128 stands for zero in the data rows.
Some points:
[174 120  89 107 151 173 136  99 156 102 168 153 155 142 116 161 105  87
  91 149 124 103 122 124 152 119 130 111 152 117  70 133]
[ 74 109 137 118 128 110 123 104 120 128 134 103 176 158  95 108 123 130
 104 166 133 125 119 131 144 126 134 147 107 132 119 167]
[130  84 187 123 132 111 156 123 113 128 134 146 139 142 131 113 124 148
 150 146 110 126 164 134 176 185 114 155  46 107  88 157]
[ 82 106 176 120 104 129 151 101 111 150 100 152 101 106 114 122 125 138
 117 186 128 115  89 156 112 117 112 165 143 113  86 210]
[112 140 156 173 121 156 125 147 120 134 181 145 140 151 187 116 101 143
 172 141 168 140  90  91 110 141  87 150  92  63 207  50]
[127 169 111 118 108 102 186 130 172 146  48 131  98 118  92 115 116 102
 141 143 170 141 158 118  99  85 158 159 107 144 134 107]
[136 166 107 196 130 134 131  88 140 113 166 104 138 141 168 128 145 126
 119 135 172 132 103 154  96  93 130 125 120 137 128 113]
[182 153 140 115 169 123 161 133 103 181 161 114 140 147 200 119 129 157
  92  92 101 118 155 142 115 120 165  78 137 147 212 188]
[150 123 103 124 125  99 145 126 114 102 130 131 175 132  85 129 115 128
 162  86 122 135 176 128 101  79 117 145 112 138 118 108]
[183 145 119 118 114 155 158 132  77 113 109 134 143 126 155 162 139 143
 106 124 133 135 113 105 137 133 140 100 134 146 105 111]
[107 132  99 103 126 107 122 128 130 139 159 129 159 143 123  95 152 109
 232 204 163 137  88 181 110  83  86 158 124 142 125 151]
[138 104 100 115 131  94 119 120  90 107 133 135 160 106 105 130 132 134
 157 127 128 133 137 146 121 111 129 124 118 109  90 153]
[128 159 157 155 128 131 147 145  81 176  78 113 153 144 149 144 153 178
 125 133  94 150 134 116 136 158 134  87 103 160 184 136]
[110 138 134  99 145 103  72 104  46 105 139 167  98  64 109 113 138  99
 109 190  89  92 141 173 132 171 136 103  58 120 130 104]
[169 113 181 138 155 160 136 128 158 137 139 135 151  88  96 146  84 119
 160 108 116  85 126 141 112 130 142 103 133 160  98 148]
[127 141 149 155 128 132  87 128 150  86 132 109 148 144 154 123 122 148
 126 154 185 130  95 177 136 107 125 148 130 142 134 108]
[ 90 121 156 133 113 177 125 152 125 116 108 116 151 100 122 161 134 152
 142  96 153 118 155 109 140 109 143 127 142 163 133 110]
[184 135 126 129 149 151 116 175 115 136 209 133 106  68 114 150  20 115
 140 149 127  73  90  32  86 140 113 116 150 148 163 141]
[ 86 161 101 195 119  88 130 133 140 118  98 176 101 156  98 192 178 109
 100 146  90 165  88  81 154 161  99 106 132 148  87 110]
[127 180 147 179 125 145 114 123 133  78 112 114  96 147 160 113 106 140
 136 153 212 128  96 173 115 102 150 138 130 130 124 113]
[126 116 223 130 182 100  50  81 111  95 195 114 127 128 143 120 221 144
 137 123 231 144 127 154 135 109  90 198 153 118 132  91]
[122  83 106 160  48 174  94 143 129  61 130  70 146 150 116 144 130 155
 117  70 143 115 193 155  92 154 117 145 125 119 107 159]
[ 71 131  65 109 137 113  94 186 200  87  88 161 167 134 161  75  74 146
 156 198  41 137  64 162 185 124 124 128 138 154  98 124]
[148 142  97 122 178  50 153 238  93 151 108 164  81 191  93 196  48 149
 196 128 196 124 155 102 144 134  85 155 161 112 228 137]
[112 132 137 126 132 136 191 123 214 111 102 145  96 120 120 149 123 118
 105 136 130 119 115 114 137 167 115 114 155 124 118 167]
[125 119 126 125 118 127 144 134 111 112 183 154 163 151 129 146 102 146
 170 140 123 118 133  98  93 162  99  89 126 102 148  86]
[136 160 130  98 148 139 135 125  72 195  51  87 109 158  74 111 138 165
 108  74 161 135  85 174 145 187 121 142 236  96 111 159]
[171 110 136 115 117 170 137 155  74 112 154 117 148 123 156 154 143 124
 177 144 119 144 141 107 145 144 139  88 130 148  98 106]
[130 150 118  94 119 175 120 128 153 148 138 133 124 151 148 154 137 145
   0 144 125 150 155 101 175 133 154 132 121  95 127 131]
[152 172 111 140 160 204 136  67 160 174  71  69 208  80  88  88 129  94
 203 119  88  66 109 140 119 203 145 128 190 161 129  92]
[123 136 104 180 137 116 154 147 102 121 129 144  92 151  91 178 153 124
 177 113  88 141  74 124 115 107 124  83 138 153 105 123]
[102  89 147 135 136 120 141 112  80 131 168 150 163  76 204  88 202 124
 152  31 136 113 160 149 199 150 139 103 137 121 103 221]
[160 121 142  89 112 125 141 141  80 148 119 109 127 138 122  91 123 146
 155  79 117 169 169  69 147  40 133 141 118 155 111  92]
[ 95 159 145 158 116 129 116 158  91 152  76 117 100 169 112 165 163 139
 142 124  93 166  89 100 116 100 133 102 160 154 169 137]
[159 138  71 121 116 166  70 152  73 169 145 104 119 181 143 134 139 141
  80  84 143 134  90 147 140 115 104 100 116 148 143 118]
[ 92 150 110 105 169  88 104 126  66 157  85 144 124 139  75 159 114 154
  65 156 168  85  59 198 129 124 118 125 163 136 126 181]
[134 126 130  96 112  98 124 149 155 154  78  92 158 153 101 103 110 103
 121 107 119 190 172  63 147  69 133 142 123 167 130  94]
[146 190 108 125 117 146 116 123  99 120 126 107  85 143 112 163 130 104
 100 173 121 123  99 124 111 100 163  98 152 152 125 128]
[153 117  71 139 117  85 161 108 163 122  94 111 125 105  86 131 107 134
 138 103 132 144 169 127 124  67 127 149  93 130 122 102]
[123 174 130 167 135 165 163  52 148 152  98 106 163 128  96 130 143 108
 164 140  73 137 114 145 118 160 128 106 156  77 103  67]
[114 138 109 155 153  85 199 126 115 109 190 130 150 126 164  95 199  72
 142  71 132 137 171 129 153  72 158 103 142 140 115 194]
[196  87 155 149 142 146  66 125 112  94 129  96 109 156 143 154 199 172
 191 104 145 139 139 164  94 143  99 116  88 133 162 101]
[172 143 120 133 129  73 159 114 149 122 112 114 131 115  98 135  93 114
  89 105  87 160 172 120 161  99 145 148  71 119 127 101]
[111 141 177 166 114 155 168 105  78 141 184 140 207 155 108 145 109 138
 190 139  83 140 109 120  83 134 104 121 106  58 163  10]
[ 90 125 162 174 135 134 163 135 192 111 140 129  97 124 140 132 144 105
 139  72 129  97 162 134 127 140 144 103 157 161 120 167]
[155 145 130 119 119  89 145 138 176 133  84 110 114 152  94 117 102  98
 137 130 124 153 197 101 147 136 154 140  61 131 139  94]
[ 99  81  78 127 140  61 171 120 211 124  84 134 121  96 113 109 152 105
 166  98 168 123 189 124 107 151 122 147 149 150 131 126]
[115 123 103 103 110 108 127 139 100 153 185 147  40  80 127 120 119 160
 118 205 142 143  90  87 116 162 134 136 153  82  98 212]
[101 104 197  88 102 139 120 130  70 104 113 118 126 133 128 112 142 104
 142 157  83 149 136  86 123 156 113 179 135 138 120 146]
[129 122  79 164 127 139  94  96 140 123 146 126 154 141 159 117 124 145
 118 124 157 107  80 162 132  61 115 121 141 143 141 111]
[134 154 176 121 130  97 189 144 156 141  80 121 128 147 115 109 105  77
 155 116 133 156 205 113 145 107 130 162  59 135 139  90]
[117 135 128 169  80 171 100 136 154 141 137 132 121 165 151 133 133  94
 167 124 193 110  97 154 120 118 133 143  73 128 139 146]
[105  19 127  94 109 166  68 165 158 252 144 165 131 127 150 123 196 112
 143 128  55 158  59  47 104 128  87  95  37 196 119 106]
[ 85 122 128 135 124 120 152 145 194 112 136 141  95 111 124 164 100 136
 134 138 158 109 141 105 102 153 128  95 153 135 125 144]
[125 129 177  61 116 183  99 106 113 158 105 115  81  88 122  83 118  86
  24 204 134 112 145 135 127 160 163 173 147  92 133 173]
[176 147  90 158 145 120 129 144 109 128  94 110 159 227  80 179 103 163
  26 118 157 134  83 156 129 129 128 122 203 157 102 190]
[ 61 140 145  87 172 124  88 180 153  33 121 117 189  93 203  50  87 204
 168 160  45 178  78 116 204  62 135 113 194 173  98  56]
[132  69 125  93  94 136 128 132 102  76 150  95 122 102 144 102 171 120
 168 106 104 135 181 107 136 219 106 170 171  96 107 181]
[114 132 162  64 140 135 124 155  96 160  98 160  52 166 116 133 125 106
  72 159 195 139 155 142 169 106 155 129 160  80 138 117]
[133 103 132 101 135 187  90 111 163 121 144 135 200 157 103 143 117 120
  69 159 122 107 153  63 181 127 134 136 196 154  89 127]
[113  89 168 119 107  98 128 114 115 133  95 134 152 110 118 115 106 142
 130  67 177 129 157 137 114 106 141 127 109 136 124 107]
[107 179 120 142 127 145  92 109 119 104 126 135  62 105  98 148 128  90
  98 185  78  94 121 144 115 140 184 109 100 157 168  78]
[201  83 245 154 245 109 133  88 251  89 105  80  53 102 178 144 232 206
 117 155 158 152 173 114 127 185  52 140 147 120 168  89]
[ 78 187   0 118 105  97 130 160 107 106 102 105  92  97 189  17  85  97
 163  92  78 150  90 138 176 203 152 164 203 113 133 119]
[164 141 184 104 134 129 108  79 155 191 161 150 135  76  98  76  44  79
 138  49 218  40  28  87 146 136 159 176 104 185  69 119]
[ 90 134 128  79 112 157 173  48 106 189 150 154 137 153  97  90 182  92
 160 200 108 179 133 171  71  88 105 134 207   3  81  60]
[131  85 122 118 117  69 122 162  68  98 202 163 120  92 136 136  79 167
  98 160 100 121 142  82 136 149  98 142 115  86 153 152]
[ 92  85 166 148 134 132 128 140 150 103 115 169 133 142 115 159 132 112
  90  61 143  97 126 116 132 134 119 127 120 148  97  88]
[104 196 162 146 163  97 130 125 111 149 120 141  96  88 162 130 189  84
 128 104 113  93 143 143 202 146 163 145 157 144 149 204]
[117 101 190 119 127 100 122 123 116 111 131 153 148 118 111 130 119 135
  97 120  96 140 127 149 139 179 111 148  70  98  81 179]
[117 151 151 147  96 141  70 106 125  91 107 139  98  47 131 138 136  91
  60 169 109 105 158 139 132 212 196  89  51 128 161  56]
[152 130 119 143 137 135 116 151 155 127 168 146 141 128 182 116 121 141
 151 115  88 121 104 176 167 118  98 146  94 134 113 104]
[ 99  62  86 112  85 123  77 118 163 245 111 141 115 116 117 122 170 145
 164 102 159 115 127 123  99 152  95 155  57 142 157 138]
[164 128 141 129 132 156 134 128 147 153 130 132 168 104 136 142 114 156
 166 137 103 107 151 157 127  92 127  92 101 124 134 175]
[141 116 150 157 136  60 182 137  95 122  81 139  82 118  81 156 122 131
 179 125  98 167  90 143  99  94 115 117 105 133 113 146]
[145 132  30  98 172 143 108 145 120 124 160 164 151 153 136 180 134 135
  83 170  72  91 171 215 146 131 136  95 107  96 164  99]
[ 97  97 144 144  56 183 121 133 148  69 111  86 124 133 126 143 130 126
 139 106 137 134 154 121  91 136 134 156 118 129 120 150]
[145  89 133 104  69 132 129 121  68  87 115  80  98 122 135 100 126 133
 124 106 142 161 170 106  99 147 141 149  96 117 101 124]
[ 85 139 152 195 121 104 135 151 110  94 210 166 135 144 184 151 115 110
 110  74 139 126 149  82 109  84 140  76 118 135 159 175]
[167 168  65 160 101 127  84 112 135 109 142 109 112 132 160 132 122 128
  89 167 112 137  49 145 132 133 133 139 135 120 132 128]
[ 69 120  51 102 125 147 110 109 212 136 152 157  80 156 163 116 151 138
  70  98 188 143 132 128  91  64  98 116 178  71 149  79]
[140 118  85 124 136 130 159 126 176 101 129 130 121 127  98 125 144 133
 118 110 122  99 106 120 105 172 131 103 164 129 119 121]
[202 137  69 100 148 132 147 158 130 209 148  65 196  82 200  95  85 198
 105 177  56 120 155 180  13  93 142  74 104  90 230 248]
[173 113 122  81 141 132 154  92 155 111 129 140 123 149  78 114  76  85
  76  72 146 115 146 103 124  72 153 163 138 123 102  92]
There is one direction along which these points spread out most. Take the direction at right angles to it along which they spread out most. Go by this last direction. For each point below, how far along it does it lie, from 0 to 99? 50 is the average, and the first point above lies past it. One standard deviation of the points above along it is 16.
[ 85 139 152 195 121 104 135 151 110  94 210 166 135 144 184 151 115 110
 110  74 139 126 149  82 109  84 140  76 118 135 159 175] 32
[128 159 157 155 128 131 147 145  81 176  78 113 153 144 149 144 153 178
 125 133  94 150 134 116 136 158 134  87 103 160 184 136] 34
[110 138 134  99 145 103  72 104  46 105 139 167  98  64 109 113 138  99
 109 190  89  92 141 173 132 171 136 103  58 120 130 104] 44
[183 145 119 118 114 155 158 132  77 113 109 134 143 126 155 162 139 143
 106 124 133 135 113 105 137 133 140 100 134 146 105 111] 48
[ 90 121 156 133 113 177 125 152 125 116 108 116 151 100 122 161 134 152
 142  96 153 118 155 109 140 109 143 127 142 163 133 110] 52
[ 71 131  65 109 137 113  94 186 200  87  88 161 167 134 161  75  74 146
 156 198  41 137  64 162 185 124 124 128 138 154  98 124] 34
[ 86 161 101 195 119  88 130 133 140 118  98 176 101 156  98 192 178 109
 100 146  90 165  88  81 154 161  99 106 132 148  87 110] 60
[112 132 137 126 132 136 191 123 214 111 102 145  96 120 120 149 123 118
 105 136 130 119 115 114 137 167 115 114 155 124 118 167] 71
[ 74 109 137 118 128 110 123 104 120 128 134 103 176 158  95 108 123 130
 104 166 133 125 119 131 144 126 134 147 107 132 119 167] 56
[107 132  99 103 126 107 122 128 130 139 159 129 159 143 123  95 152 109
 232 204 163 137  88 181 110  83  86 158 124 142 125 151] 34
[ 92 150 110 105 169  88 104 126  66 157  85 144 124 139  75 159 114 154
  65 156 168  85  59 198 129 124 118 125 163 136 126 181] 74
[ 85 122 128 135 124 120 152 145 194 112 136 141  95 111 124 164 100 136
 134 138 158 109 141 105 102 153 128  95 153 135 125 144] 59
[152 130 119 143 137 135 116 151 155 127 168 146 141 128 182 116 121 141
 151 115  88 121 104 176 167 118  98 146  94 134 113 104] 28
